One turn sends every row of this set to another row. A few are shown first. Where does it send the rows asked after them?
k_418: 10 13 -6 3 -4 3 -2 16 -3 11 3 -15 8 -14 -14 -5 12 -12 -9 6 9 -3 6 5 -2
 -18 -9 3 23 -5 -6 -2 4 1 14 -4 7 5 -10 -20 -1 29 3 17 -2 -2 -7 -2 -1 -4
 -12
k_29: 5 10 -2 -18 5 -19 -5 17 12 -23 1 17 -10 -3 2 -16 -5 4 -5 -2 3 16 3 -10
 -3 -17 1 15 8 -7 -9 3 -9 3 7 5 6 -14 11 5 6 -1 22 -2 0 3 16 10 0 7 6
k_359: -15 0 6 -2 -6 1 -15 23 0 24 -1 1 6 -9 3 -7 10 -8 16 6 -5 -14 5 9 0 4 11
 -8 -12 -1 -2 5 -12 -8 -16 2 -2 4 2 -3 -6 11 1 2 13 -2 -13 -3 -10 -15 16
k_481: 7 6 -5 -23 5 -19 -9 15 11 -22 -4 20 -10 -3 1 -13 -5 5 -3 -4 4 17 3 -10
 -4 -14 1 9 9 -9 -12 2 -2 7 10 2 2 -12 10 4 4 2 20 -6 -1 3 17 6 2 8 2
k_789: 11 3 -6 -3 -3 11 -16 12 -9 3 -13 -25 2 -14 -7 -3 4 -2 -9 1 -2 13 3 -12 1
 -3 -8 2 18 -5 -4 -6 19 7 15 4 4 10 -5 -11 18 22 9 8 -4 -21 4 -9 -2 4 -5
k_353: -2 14 10 -17 -11 -13 -6 15 7 -9 17 -11 -25 -6 -4 -10 10 -11 16 13 10 5
 -14 -8 7 10 -13 4 6 -3 6 -1 -4 11 -8 0 -1 10 4 4 0 6 4 -8 15 -20 1 -12
 2 -7 13
k_665: 9 3 -5 -1 -4 9 -14 12 -10 -2 -13 -27 2 -9 -8 -1 5 -1 -4 -1 -4 15 2 -10 3
 -4 -8 1 18 -1 -4 -4 18 13 11 3 9 12 0 -9 22 28 8 3 -5 -24 5 -9 -2 6 -7
k_461: 1 2 17 1 9 -10 -16 -8 -2 12 -12 8 20 2 7 1 1 4 -8 0 -21 17 -1 -1 -1 1 10
 6 -12 0 3 3 -5 -1 -8 -12 1 -12 17 -12 6 0 10 7 -16 7 0 -6 -6 7 15
k_171: -3 2 15 1 13 -14 -15 -4 -2 9 -9 6 18 1 12 2 2 3 -15 0 -16 20 1 -1 2 0 11
 10 -10 -1 6 1 -4 -3 -12 -13 4 -11 19 -10 7 -1 12 9 -12 11 -1 -6 -3 7 15
k_108: -3 17 10 -12 -10 -13 1 15 4 -6 16 -8 -27 -3 0 -15 4 -11 16 12 11 5 -13
 -7 6 7 -14 6 4 -3 4 2 -5 8 -7 1 -3 13 7 8 -1 5 4 -6 16 -18 2 -14 5 -4
 15
k_964: 7 9 -4 -21 6 -16 -6 16 12 -22 -1 17 -9 -1 -4 -13 -2 4 -4 -3 -2 16 2 -12
 -7 -13 4 13 7 -5 -10 1 -8 10 9 5 5 -12 11 1 8 1 20 -3 -2 4 18 13 -1 8 2
k_465: -2 -4 -5 2 -4 8 -4 -8 6 -1 -18 -11 8 -14 -1 -7 -5 -7 -1 8 -13 3 7 10 -3
 -14 -2 -8 18 7 -14 -11 11 1 13 1 9 7 -8 -6 3 22 10 3 -3 -7 20 -5 -1 13
 -8
k_763: -13 0 6 -4 0 5 -15 27 2 20 -4 4 8 -7 -4 -7 9 -7 17 10 -4 -17 4 10 0 1 11
 -8 -12 -2 -2 3 -13 -9 -16 -1 -4 11 2 -1 -6 12 -1 2 12 -4 -11 -4 -7 -19
 17
k_668: -4 -6 -4 2 -5 8 -6 -6 3 -1 -14 -14 9 -9 0 -7 -6 -6 1 7 -12 3 9 13 -1 -15
 -4 -8 17 12 -18 -8 9 5 13 -1 11 6 -7 -3 3 23 11 -1 -3 -10 20 -5 -4 11
 -12
k_202: 3 -1 18 -2 15 -10 -17 -5 -1 15 -13 8 19 2 6 2 2 3 -11 -1 -21 15 -2 0 0
 -2 13 7 -13 2 1 5 -7 0 -7 -16 -2 -9 14 -12 4 -4 5 5 -13 7 -1 -8 -2 2 18
k_612: -19 1 5 -1 -3 3 -14 27 -1 23 -6 2 9 -12 3 -9 12 -10 10 4 -2 -18 9 9 2 2
 9 -11 -13 -6 2 -1 -8 -6 -16 -3 -5 7 3 1 -3 12 -1 4 13 -3 -14 -4 -6 -12
 16
k_114: 2 16 8 -19 -7 -11 -8 15 7 -11 14 -9 -26 0 -8 -14 4 -10 13 11 8 5 -17 -9
 7 7 -14 6 4 -4 2 2 -6 8 -4 1 -4 15 3 4 0 4 0 -7 14 -16 3 -9 8 -5 13
k_996: 1 3 -5 1 -8 7 -12 -4 -5 19 5 -12 8 -11 13 -5 0 -16 -13 10 -2 3 -3 8 5 -8
 -9 -3 7 1 -11 6 11 6 17 -13 12 -2 -24 -7 -5 13 4 3 -10 -9 -2 -7 1 9 -15
k_682: 2 19 6 -13 -11 -11 -3 14 5 -8 14 -6 -27 -3 -7 -14 8 -11 17 12 11 2 -11
 -7 7 7 -15 2 6 -5 6 -4 1 9 -5 -1 -6 14 7 7 4 6 0 -7 15 -13 0 -13 7 -2
 14
k_896: -2 18 8 -14 -12 -11 -2 15 6 -6 15 -11 -27 -2 -8 -12 7 -11 17 11 8 4 -17
 -8 4 9 -14 7 3 -4 5 -1 -6 10 -3 2 -4 11 6 4 1 6 3 -5 14 -16 -2 -7 4 -6
 10
k_65: -2 6 -1 2 -8 3 -11 -1 -6 18 10 -14 11 -8 14 -4 1 -12 -12 8 -5 3 -2 12 6
 -10 -11 -1 6 4 -8 6 8 6 17 -16 13 -4 -19 -6 -4 15 3 4 -8 -10 -2 -2 1 5
 -17
k_737: 7 7 -2 -21 4 -21 -3 16 14 -24 1 18 -8 -3 1 -12 3 7 -2 -2 0 13 4 -8 -5
 -14 3 13 12 -6 -13 2 -8 10 6 4 5 -12 8 2 5 0 24 -1 -2 -3 19 10 1 6 3
k_232: -14 -3 8 -2 -3 1 -14 27 2 21 -4 1 10 -10 1 -6 12 -6 15 9 -4 -17 9 10 1 2
 12 -9 -9 -2 0 5 -9 -8 -22 -1 3 6 4 -1 -3 13 5 4 12 -1 -15 -4 -14 -16 15
k_81: -18 -1 6 -2 -2 0 -11 26 -2 21 -3 2 6 -7 3 -6 13 -6 13 8 -3 -13 12 9 2 5
 14 -8 -14 -2 1 2 -11 -7 -19 2 0 9 4 0 -5 12 6 6 16 -3 -10 -7 -7 -13 16
k_713: 2 -1 21 1 9 -13 -13 -4 0 11 -10 6 20 2 12 1 5 6 -11 -4 -17 14 -2 -3 0 -3
 11 9 -7 -1 4 5 -2 0 -12 -14 2 -13 15 -10 8 -4 12 6 -17 4 -4 -8 -6 6 14
k_819: -3 2 19 -1 11 -15 -13 -7 -1 11 -14 8 20 -2 11 0 0 3 -13 -5 -17 15 -2 3 1
 -1 8 5 -7 -4 3 3 -1 -3 -5 -12 -2 -14 18 -11 2 -2 8 8 -14 10 2 -10 -1 7
 14
k_152: 8 13 -5 3 -5 1 -4 21 -6 10 6 -16 9 -9 -12 -2 14 -8 -9 3 6 -2 5 5 -1 -19
 -10 3 22 -4 -4 3 7 5 11 -4 9 6 -8 -15 1 31 4 17 0 -3 -7 2 -3 -3 -15
k_923: 8 8 -2 -22 9 -20 -10 14 15 -21 -4 18 -6 1 -5 -11 -3 6 -5 -4 -1 15 1 -10
 -5 -15 3 12 5 -6 -12 4 -9 7 8 2 5 -11 9 -2 3 -1 18 -2 -1 4 21 10 5 4 4

k_418 -> k_789
k_353 -> k_737
Now find these:
k_665 -> k_668
k_29 -> k_171
k_682 -> k_481
k_114 -> k_923
k_461 -> k_359

One turn sends every row of this set to another row. A few are shown first. Where does it send the rows asked after them?
k_73: -10 3 8 8 -11 -2 9 4 -3 7 -12 -22
k_145: -5 10 13 12 1 -4 13 -1 13 -2 6 17
k_488: 2 0 5 -19 4 -8 -8 -2 -15 -12 -1 8
k_526: -3 -2 0 6 11 -18 -1 6 -4 -8 -19 6
k_313: 21 1 1 -8 -9 -2 3 1 -5 -4 -19 4
k_453: 11 -8 0 2 20 -9 3 3 0 2 -12 -5
k_245: -10 -13 -2 5 -3 18 9 -6 -12 -6 -7 -5
k_564: -9 4 10 7 -6 8 12 -1 9 5 -4 -22
k_61: 17 9 6 -8 0 -11 3 -17 4 9 -6 0
k_211: 1 15 5 -9 -8 -9 -12 2 -8 -7 9 8
k_894: 4 1 -1 -1 17 3 8 -9 -11 14 -15 7
k_194: 10 -1 12 -15 3 0 6 -12 12 5 9 6
k_268: -7 -5 18 -2 7 1 12 8 5 -7 12 14
k_74: -10 1 15 0 12 0 11 7 7 -8 10 14
k_644: 14 3 6 -21 -1 4 3 6 -10 3 -18 0
k_375: 16 9 0 -14 -5 3 -2 2 -7 -2 -20 0
k_151: 13 9 10 -4 -6 -17 -3 -1 9 1 9 -1
k_226: -9 -3 3 7 0 20 8 -9 3 -11 6 -9
k_926: -13 0 7 2 -3 -5 7 0 -4 13 -14 -21
k_577: -12 -4 -1 3 -1 9 4 -12 5 0 -17 -15
k_622: -8 13 11 -4 15 7 1 13 -3 1 14 3
k_739: 6 -6 1 4 21 -12 6 3 -2 5 -13 0
k_366: 17 11 8 -9 -11 13 7 6 1 3 9 8
k_15: -13 3 10 9 -12 0 9 11 -11 3 2 -17
k_31: 8 12 13 -12 -17 9 8 7 2 0 3 12
k_667: 5 -3 9 -18 0 -3 4 -18 0 -4 -8 14
k_271: -9 8 4 -2 2 -6 1 -5 -12 2 -24 15
k_49: -12 -3 2 7 -10 4 6 6 -23 1 -5 -10
k_329: 17 7 7 -10 -7 10 2 13 6 -6 9 2
k_91: 18 -6 7 -16 -5 -2 8 5 -8 0 -16 4
k_673: -8 -7 4 5 -3 12 12 -8 8 0 -14 -17
k_614: -1 3 0 -1 20 -2 7 -6 -7 12 -17 9
k_569: -3 23 5 14 7 0 4 3 4 2 9 9
k_588: -10 7 -1 1 10 -8 0 -4 -9 -1 -23 15
k_143: -10 -10 2 8 -7 -4 7 3 -22 5 -5 -9
k_727: -1 26 4 11 3 5 -1 2 5 2 7 5
k_902: 14 11 3 -9 3 -16 -9 0 -10 1 1 -6
k_872: -10 -6 2 7 -6 22 12 -10 3 -5 -3 -7
k_940: 7 9 13 -15 -13 7 3 13 7 -9 3 6
k_67: 0 8 11 14 -5 -2 11 -3 13 -5 6 17
k_234: -9 -14 -7 9 -4 10 3 -10 -12 -7 -9 -4
k_169: -2 6 7 -19 1 7 -4 -9 -5 -3 9 16
k_173: -10 -1 4 12 -8 12 9 -2 -17 -4 12 -2
k_797: -3 -2 4 2 6 -18 -3 7 -2 -11 -21 2
k_294: -8 14 8 2 16 4 2 11 -1 -2 14 7
k_101: -15 5 15 4 -5 6 12 -2 12 -2 0 -19
k_292: -15 7 15 9 -13 -2 13 5 -9 5 7 -12
k_6: -14 -7 3 9 -11 13 9 2 -17 -7 3 -2

k_313 -> k_940
k_926 -> k_173
k_902 -> k_169
Now find these:
k_727 -> k_271
k_872 -> k_73
k_74 -> k_739

